One turning vector, and how many steps it has turned
The counts run from 0 to 366.
[175 139 160  90 127 121 126 124 148 117 155  81 100 108 142 126  83 134
 111 116 113 105 137 122 146 158 124 172 181 129 147 145  93 106 138  75
 112 176 122 152 148 148 126 145 126 150 107 167 185 142 134 117  76  89
 171 151 147 141 146 104 207 102 160 137 155 109 112 143 118  98 106 139
 132 120 126 106 138 136 119 103 146 131 161  72] => 356
[161 163 148 117 111 105 143 117 143 140 149 108 100 100 128 113  84 126
 118 109 125 104 151 104 128 159 103 156 148 109 160 175 114  88 144  93
 128 168 135 139 152 119 108 135 127 116  98 172 186 141 145 106  99  60
 189 158 171 143 155 127 176  96 151 148 148  93 121 114  96 108 108 153
 148  99 131 132 109 132 103  87 145 135 167  92] => 260
[144 141 169  91  92 102 125 117 153 136 136 100  96  86 125 118  91 117
 136 114 130 107 126 129 132 169 109 134 148 104 156 178 127  89 134 100
 129 201 124 136 166 133  93 121 136 111  93 158 191 127 141 119  88  70
 181 147 175 130 141 124 169  83 147 141 145 125 127 138 100 108  91 132
 132 120 140 139 117 125  90  85 139 133 158 107] => 24
[159 131 154 141  88 117 101 134 151 111 156  77 104 112 119 120  88 148
 119 117 118 100 122 137 142 129 118 141 155 126 175 143 118 120 156  95
 104 209 159 135 146 131  89 121 128 137 104 147 156 130 141  88  85  65
 181 118 164 154 140 106 166 119 147 144 113 102 147 132  77 104  83 127
 150 145 105 123 131 153 118 105 103 143 148  85] => 218
[154 124 146 111 124 133 120 116 120 128 123  96 106 107 145 143  78  98
 120 120 104  82 117 144 130 142 113 146 145 142 141 155  97 107 131  93
 116 200 136 153 151 116 107 153 124 143 123 127 183 143 133  93  79  95
 178 134 151 148 173 111 167 101 164 161 154  89  91 151 101  88 100 155
 152 133 135 133 153 148 118  88 143 141 178  98] => 66
[158 139 157 136 116 129 118 134 142  98 129  90 117 128 128 129  89 109
 127  99 121 107 134 131 136 161 138 167 161 142 137 148  94 111 128  87
  95 229 155 129 161 128 125 133 122 151 128 134 197 138 157 102  83  87
 168 139 173 145 156 111 148  99 152 139 157 113  98 139  85 100 112 136
 141 120 103 120 148 160 110 102 145 135 163  92] => 188
[160 172 155  97 105  95 109 126 122 133 145 115 105 111 129 135  84 115
 125 114 130 106 142 148 145 156 108 154 169 123 150 159 115  95 130 102
 104 193 138 160 148 129 100 135 122 150  94 168 164 135 147 104  83  64
 199 149 159 134 141 130 184 106 162 129 165 116  98 151 101 118 111 150
 140 117 146 127 133 145 118  84 153 132 153 113] => 55
[164 132 166 103 116 119 112 106 141 101 145 105 125  98 153 127  81 109
 144 122 106  87 116 149 150 140 113 131 153 111 132 169 118 112 143  84
 123 188 140 144 160 132  99 142 133 149 118 155 174 140 135  98  70  80
 180 121 150 158 158 130 170 100 178 162 143 120 112 160 124  90 103 151
 129 130 132 123 127 119 106  83 144 152 173 100] => 70
[170 145 122 108 144  99 123 127 123 130 152 106 101 101 128 116  91 128
 124 135 144 115 141 121 128 157  96 172 156 110 166 166 110 100 144  91
 103 173 143 125 151 125 124 143 106 131 104 184 179 128 148 119  97  69
 200 163 153 130 161 129 188 127 154 144 148 101 133 158 105  98 101 145
 149 120 129 122 126 142 125 100 140 134 168  79] => 132
[159 146 146 122 104 123 112 100 143  95 143  96 112 115 124 113 101 113
 150 132 123 115  97 145 133 148 125 136 135 111 136 163 124 109 132  88
 112 226 167 130 176 125 100 128 114 134 117 156 176 122 155 111  87  61
 183 125 164 150 150 109 155 107 157 147 125 116 117 152  90  94 100 132
 131 136 105 122 122 140 115  90 134 135 166  93] => 192
[160 116 149 115 123 142 117 132 123 139 126  77 110 114 162 147  78 111
 112 117 105  84 147 132 126 141 112 158 177 132 154 156  93 105 139 107
 121 178 121 151 155 121 111 137 122 153 116 134 168 156 125  94  86  91
 176 136 146 136 164 119 182 100 168 158 150 103 118 159  94  86 105 149
 154 135 141 118 161 151 116  78 140 142 158  85] => 80
[154 125 161 138  92 128 114 125 148 102 149  75 100 106 114 121  88 141
 128 109 103 103 126 139 124 141 139 145 165 136 148 153 112 110 151  85
 104 216 155 139 156 125  99 128 131 127 107 144 165 128 138 107  72  62
 179 116 171 162 137  89 157 114 135 144 121  83 122 122  77 106  99 132
 148 131 111 130 129 154 117 113 120 134 154  85] => 219
[160 140 175 108 100 128 133 127 159 106 155  83 111 121 147 109  86 124
 119 115 104 100 133 120 168 158 123 145 170 102 131 162 113 105 146  95
 120 194 145 131 150 145 119 122 132 144 102 166 166 146 146  93  94  66
 169 145 153 149 142 107 181  89 164 153 128 112 141 122 106 102  97 124
 124 117 119 118 102 119  98  93 137 141 181  82] => 229
[164 153 134 112 130 108 100 123 110 136 136 105 107 115 120 140  80 127
 137 136 142  99 137 140 139 147  91 153 155 118 168 166 117 105 134 108
  98 191 154 162 152 128 106 143 122 144 107 166 155 147 160 100  85  72
 189 147 144 136 157 143 180 109 177 147 142 117 115 158 107 113 100 147
 137 142 141 116 144 154 129  79 146 146 154  94] => 318
[153 107 163 133 114 122 118 160 124 101 141  88 104 125 124 124  86 116
  97 117 102  95 135 136 157 146 108 150 160 135 135 152 103 116 149  98
 112 197 163 140 134 131 137 134 137 144  99 150 136 142 140  83  91  80
 184 140 152 140 168 122 160 115 144 157 148  79 131 141  94  93  75 135
 151 136 124 142 125 144 111 113 125 146 197  90] => 226
[161 152 170  86 105 111 108 116 145 124 142 107 119 102 140 130  83 111
 129 113 119 101 130 151 160 158 116 153 165 118 142 163 124  95 127  97
 114 197 135 143 153 140  97 127 128 153 108 154 182 141 136  99  81  71
 181 137 159 142 150 131 173  94 180 142 154 133  98 145 111  99 107 143
 125 119 144 126 129 124 105  73 150 136 159 114] => 56
[165 126 162 125 117 110 111 131 141 105 144 107 111 106 153 132  67 106
 126 122 100  87 110 152 155 133 100 132 149 121 139 156 116 129 146  91
 114 185 147 135 145 115 104 148 133 156 116 140 167 150 128  70  81  95
 193 121 135 164 168 134 161 111 165 162 142 114 119 157 109  82  88 155
 149 147 130 135 136 130 112  89 126 152 172 108] => 71
[150 137 169  89  95 102 124 108 142 138 143 103 110  84 141 108  82 108
 135 117 122 111 146 126 139 156 110 143 159 111 157 174 126  89 142 101
 133 172 120 127 159 136  90 115 127 118  93 159 188 128 129 127 100  61
 188 143 175 131 147 132 171 100 159 146 151 114 127 139 101  98 103 142
 147 105 138 143 114 127 102  81 139 135 164  99] => 274
[165 142 155  85 107 116 125 119 160 121 142  93 105  85 148 132  78 120
 141 127 112 106 118 143 133 162 120 149 176 106 147 178 118 111 123  90
 122 179 122 141 159 135  92 136 128 134 101 153 181 134 134 108  86  78
 182 132 158 141 136 103 197  87 165 134 139 123 135 159 116  85 104 141
 134 126 135 112 138 125 111  84 131 127 148  87] => 338
[157 113 158 126 114 111 119 154 128 102 137  90 109 100 145 143  52 112
 119 117  99  84 144 159 133 134 116 146 169 128 151 161 106 117 140 101
 106 182 132 143 147 118 126 141 131 148 103 135 150 151 125  75  94  86
 198 125 141 145 156 126 170 115 147 160 145  94 122 149 107  80  86 150
 154 146 139 138 148 147 117  97 118 154 160  85] => 85
[159 130 177 124 117 124 129 130 130 139 134  82 117 115 148 121  76 109
 109 102 106  93 171  99 136 153 100 163 156 129 156 155 106  94 160 105
 122 176 135 132 162 120 126 130 121 135 126 138 186 152 141 102 105  83
 173 156 160 136 164 137 168 101 169 170 152 104 107 128  96 107 110 141
 153 122 123 133 133 139  94  82 143 157 167  97] => 266
[168 118 154 116 129 137 109 135 121 130 122  77  99 117 150 148  86 103
 120 116 112  92 142 127 133 156 103 161 170 129 160 163  97 119 133 105
 110 187 130 156 158 118 123 147 123 154 118 128 171 153 142  93  88 102
 172 139 151 136 162 125 183  90 174 160 154 118 114 163 107  92 106 145
 140 137 136 115 161 147 104  83 138 143 156  88] => 330
[167 113 163 105 109 107  97 108 139 113 164  83 118 106 136 112  86 148
 138 138 121  95 127 151 139 119 125 138 171 125 159 147 114  98 158  84
 109 188 149 129 161 134  99 135 120 137 114 165 167 130 135 109  64  74
 187 119 147 154 150 118 172 138 165 153 120 100 121 152 111 110 103 142
 132 143 126 122 141 146 133 115 128 144 155  76] => 96
[160 107 149 106 131 120 131 117 137 102 144  93 110  91 142 106  90 117
 138 125 113 112 111 125 107 143 116 149 152 127 147 164 114 103 142  74
 115 193 130 120 164 118 116 148 104 111 139 145 212 117 136 118  95  91
 185 140 161 148 168 113 155 125 154 163 133  93 109 149 107  73 107 145
 151 135 121 133 141 147 124 117 116 144 186  84] => 129
[160 141 143 124 121 102 109 158 130 116 132  95  83  94 125 151  69 115
 122 127 125 109 133 149 121 147 107 158 173 121 163 170 109 125 132 102
  98 176 140 158 149 111 114 143 125 141  93 153 150 153 134  84  96  82
 211 139 151 141 133 120 191 110 144 136 150 112 127 152 107  92  97 150
 153 144 134 120 141 155 120  90 124 136 138  83] => 336
[143 140 157  92 103  90 114 106 125 150 142  93  94  98 123 108  95 126
 142 141 133 103 129 133 142 146 102 126 140 113 163 174 123  83 144  98
 119 193 129 141 168 133  90 122 126 111  98 171 182 132 145 121  82  71
 197 142 155 135 152 130 169 112 157 145 142 109 131 140 101 115  89 143
 136 130 138 129 120 142 116  95 138 139 160  99] => 287
[159 153 115 142 114 129 119 145 124 117 121 103  84 125 114 137  87 106
 115 125 134 106 116 125 133 156 105 156 140 125 153 163 104 122 126  99
  95 205 157 148 143 118 121 131 126 146  95 159 155 144 156  91 104  67
 198 141 156 141 165 108 169 108 133 125 151  93 129 154  72  92  82 144
 162 122 115 127 126 155 116  84 133 136 171  85] => 195
[158 108 161 125  95 133 110 156 147  92 140  86 122 111 142 123  87 106
 110 107 105 102 121 145 151 147 109 144 160 127 142 154 114 127 151  90
 125 207 154 130 129 138 106 129 134 158 102 134 157 129 126  79  97  79
 186 119 163 141 161 109 147 100 153 148 141 106 150 162  89  77  71 133
 151 131 124 144 129 139 102 102 114 144 180  98] => 212
[166 138 152  81 120 107 124 109 143 116 153  91  98  90 131 120  91 133
 133 141 116 106 103 150 144 145 122 141 168 108 148 163 117 104 137  94
 117 193 130 147 168 135 104 137 118 125 101 176 170 133 136 113  82  71
 187 135 144 139 138 100 202 104 152 143 123 109 129 156 118 107  98 137
 131 137 128 113 128 137 119 102 131 127 164  74] => 351
[163 157 158 114 104 104 112 141 130 121 157  96 115 119 124 111  82 121
 116 111 124 110 163 127 150 147 103 155 173 104 164 157 116  91 152 109
 108 180 158 149 147 132 125 124 114 137  97 176 138 142 147  96 108  40
 198 157 158 134 131 128 174 120 152 152 134  93 118 122  92 111  99 126
 134 124 133 133 112 147 114  96 133 138 168  89] => 241
[165 137 162 129 111 141 124 133 153 110 128  80 114 125 143 130  77 109
 121 100 103 103 145 114 139 165 123 166 163 128 139 160  97 121 137  95
 111 204 149 138 164 129 127 126 128 157 122 143 181 154 149 100 104  80
 162 144 160 142 155 105 174  90 160 142 142 117 126 142  81 100 111 141
 136 122 100 105 132 138  99  77 148 141 154  87] => 202
[149 115 170 130 103 144 135 133 145 113 129  76 109 114 129 127  84 123
 119 105  87 100 134 129 122 152 137 152 165 130 134 157  97  97 144  86
 120 216 139 146 163 127 118 133 129 122 115 132 174 139 142 105  88  84
 164 133 167 144 154  85 168  93 135 146 135  77 117 126  84  92  99 130
 152 124 117 124 133 156 113 108 132 135 171  79] => 220
[163 134 149  99 123 128 122 112 151 135 127  95 101  99 152 133  76 125
 128 131 111  98 117 126 142 160 104 145 157 107 157 177 110 122 121  92
 121 180 118 140 157 124  97 143 130 143 123 151 201 152 141  91  93  96
 166 137 152 150 153 115 192  81 175 153 136 136 128 143 103  88 101 146
 132 130 134 102 139 128 105  73 130 137 159  98] => 325
[154 119 154 149 112  99 119 161 131 117 127 104  98 100 122 124  75 101
 114 117 113 103 130 117 133 153  76 140 141 120 161 171 118 128 148  99
 106 182 152 141 144 104 122 142 133 116 111 144 169 144 157  73 108  78
 195 144 157 149 170 143 153 110 141 167 142  94 128 123  96  97  89 138
 159 139 120 136 124 148 103 104 113 161 166 109] => 8
[150 129 147 145 111 102 130 156 130 119 139 110 101 106 125 121  73 110
 103 119 105  95 135 117 137 141  82 146 139 119 154 165 116 112 151 101
 114 181 140 131 146 107 123 137 134 123 112 149 169 148 142  77 105  76
 194 147 148 152 172 139 154 119 144 165 141  76 115 110  92  94  82 132
 168 138 131 147 125 144 113  94 109 155 189 108] => 258
[148 153 166 105 107 121 144 130 152 131 146 105 114 102 131 111  80 123
 103  95 109 104 147 112 130 164 118 162 173 118 152 163 114  79 140  95
 122 189 121 143 145 128 113 129 124 124 110 155 185 138 138 101 103  61
 168 158 173 144 150 111 182  94 154 141 137  90 106 104  86 100 109 134
 144 107 132 128 123 141 109  93 128 133 177  94] => 247
[156 155 154 125  98 107 135 138 146 122 156 104 105 101 119 119  77 133
 112 105 118 116 147 117 130 161 114 162 165 125 164 161 117  96 141  90
 106 186 137 143 130 119 109 134 130 118 102 155 177 130 142  97  92  53
 182 148 174 153 142 108 168 117 140 138 142  75 105  98  81 106 111 139
 152 110 128 135 120 159 119 112 123 136 169  94] => 246
[162 153 140  98 115 101 119 137 145 122 142  97  91  89 131 142  73 127
 138 130 131 108 131 148 127 149 115 162 175 112 158 176 113 112 122  92
 102 177 131 151 161 124 103 144 123 127  90 164 164 145 137 110  83  71
 196 138 153 137 120 116 199  97 151 131 145 112 130 151 107 102 108 149
 142 126 138 109 131 143 116  83 143 129 131  81] => 337
[164 137 139 107 114 103  93  96 128 135 144  97 105 100 129 125  92 133
 150 140 133 106 114 147 127 141  95 136 150 130 175 161 121 101 142  84
 102 209 141 148 146 117  67 137 126 133 117 142 182 120 146 103  64  76
 184 123 166 151 162 123 163 125 168 142 130 116 103 150  90 104 102 142
 134 139 139 126 152 161 124  99 120 134 148 111] => 314
[154 132 168 110 108 123 131 121 151 140 131  95 103  92 141 115  88 114
 126 116 111 113 135  97 139 170  90 144 152 103 153 178 123 107 140  96
 134 183 129 129 163 122 104 127 131 120 108 151 202 135 145  98 104  83
 167 155 165 143 154 124 174  87 156 157 146 128 131 130  96  98  97 134
 138 111 123 125 113 117  89  82 133 142 168 111] => 11
